In the rows, zero is written as 128.
Rotation paths and how fast each direction turns (degrees each step):
Each turn is a multiple of 5 degrees from 10 to 175, or 0.
Each row of a path follows its step; steps can be skipped.
Path 1:
step 0: [122 116 120 131 125 135 127 131 124 114 135 126 121 124 121 133 138 128
 122 129 123 142 114 119 123 130 121 124 124 122 138 124 129 131 127 125
 117 119 132 133 132 137 122 132 122 138 126]
step 1: [129 117 121 120 137 137 121 120 137 118 128 114 132 128 120 130 138 127
 111 127 126 121 123 135 126 128 123 125 125 130 121 126 133 134 136 130
 127 137 130 133 137 137 133 121 133 129 136]
step 3: [124 134 132 131 124 125 126 117 132 125 124 133 134 120 136 126 141 128
 130 132 127 140 122 122 119 127 125 120 121 123 127 114 127 134 130 120
 132 132 125 124 123 141 115 129 127 146 130]
step 4: [123 126 119 133 132 130 117 123 133 131 112 124 134 122 119 142 130 134
 119 124 133 135 122 129 128 136 131 119 129 133 124 128 124 124 130 120
 121 133 131 130 143 132 113 135 134 131 134]
step 6: [127 123 121 121 133 131 128 123 122 120 132 122 132 123 129 116 138 134
 118 132 120 133 128 121 130 116 128 128 113 127 124 111 134 120 132 130
 131 130 126 133 136 130 130 120 130 143 128]
step 9: [133 125 125 145 125 129 124 113 123 120 126 129 133 118 126 136 127 136
 120 127 128 134 127 112 128 126 138 127 125 132 119 116 132 129 130 117
 128 143 130 129 136 129 129 132 132 131 127]
step 10: [119 112 125 135 127 128 136 116 130 128 125 127 138 126 132 127 136 132
 129 133 118 130 111 127 132 122 124 115 123 124 129 122 124 132 122 119
 118 127 130 137 133 128 111 129 122 126 129]
step 12: [131 124 127 129 127 134 130 127 130 119 131 125 130 128 108 128 134 136
 120 133 132 138 123 109 122 128 136 135 122 125 132 131 132 124 133 131
 120 130 137 131 125 139 127 129 134 139 117]
step 13: [131 129 121 123 142 129 127 109 135 124 134 116 128 129 124 125 142 127
 124 134 126 131 126 127 126 120 122 127 124 126 124 122 134 144 126 117
 123 131 125 124 129 141 123 131 122 136 130]
step 14: [132 131 119 132 117 125 119 110 131 127 123 121 141 123 122 126 127 131
 116 131 131 127 124 136 128 125 136 122 132 123 130 115 121 132 131 123
 137 128 129 130 142 131 126 134 139 122 130]
Directions:
[125 127 132 131 129 130 131 127 129 128 131 129 127 131 128 126 129 128
 131 129 132 129 127 127 127 128 122 126 129 126 132 128 127 130 126 128
 128 128 129 131 127 128 127 127 128 128 126] -> 145
[131 127 129 127 127 125 132 127 129 130 126 126 129 129 127 129 130 123
 129 127 132 125 129 131 128 128 129 128 128 128 128 127 128 130 127 129
 128 125 130 127 134 127 127 128 127 127 126] -> 120
[130 124 126 128 129 125 132 127 130 126 128 128 127 126 129 129 126 128
 131 129 131 128 132 125 128 128 129 130 128 128 130 127 127 125 126 130
 128 130 129 130 125 130 130 128 131 129 132] -> 110
Path 2:
step 1: [126 118 135 135 123 139 127 116 127 131 122 125 116 127 121 122 126 121
 130 123 125 120 130 127 130 142 116 127 132 129 131 127 126 142 127 119
 129 128 135 133 128 135 131 127 139 133 134]
step 2: [125 131 130 125 135 134 136 129 124 129 122 120 115 119 123 146 135 132
 133 122 115 122 133 123 126 126 118 135 131 127 122 130 117 132 127 135
 126 133 126 124 125 134 126 119 128 128 129]
step 3: [128 131 118 130 128 134 124 136 132 124 122 131 124 129 124 128 123 123
 127 132 131 126 126 138 117 123 125 127 120 125 123 124 108 128 119 125
 126 134 131 118 124 144 140 127 132 129 125]
step 4: [144 125 133 127 127 131 122 124 125 124 135 123 123 125 133 129 124 113
 129 130 121 134 130 130 136 131 138 133 125 128 124 119 123 134 130 128
 131 133 117 122 129 133 143 117 136 131 131]
step 5: [134 119 131 128 123 132 120 133 128 115 124 122 127 130 126 134 125 129
 115 127 115 126 131 127 128 122 130 133 125 144 124 128 131 133 140 125
 124 129 135 121 125 135 126 120 115 134 124]
step 6: [132 122 127 133 131 130 116 132 140 125 129 125 129 128 120 123 135 142
 124 140 129 118 133 131 127 122 132 141 133 127 120 125 131 130 130 130
 134 142 125 122 121 127 131 131 136 123 120]
step 8: [129 123 124 140 129 131 128 139 127 116 132 121 122 127 133 125 132 131
 135 120 133 129 122 123 120 123 138 137 132 132 129 128 128 128 130 124
 113 131 121 130 135 122 115 117 129 128 127]
step 9: [135 129 124 132 125 135 133 133 118 129 117 131 129 123 130 109 131 136
 124 138 136 121 126 121 119 134 129 139 132 132 130 127 128 134 138 122
 124 122 126 124 135 132 131 134 130 119 130]
step 13: [128 116 118 132 125 139 129 116 122 127 121 140 133 132 128 134 118 127
 121 124 131 135 139 124 142 134 139 126 126 126 133 131 128 134 131 130
 122 130 130 129 131 125 136 126 124 129 120]
step 14: [120 126 125 119 134 138 123 116 134 124 135 124 125 128 133 132 117 132
 133 129 124 120 140 117 133 123 122 135 128 132 124 124 129 131 133 121
 126 129 133 138 133 124 121 128 130 124 113]
Directions:
[126 126 131 129 131 129 130 129 127 129 128 128 129 126 131 132 129 129
 124 127 126 133 127 130 131 131 128 128 127 129 129 130 127 128 128 129
 125 131 127 129 127 128 126 127 124 126 130] -> 130
[128 129 126 128 127 126 128 128 129 125 126 127 129 129 128 132 127 130
 131 128 125 129 124 125 125 127 127 129 129 128 125 124 127 127 129 125
 128 127 129 127 126 127 124 128 126 123 127] -> 120
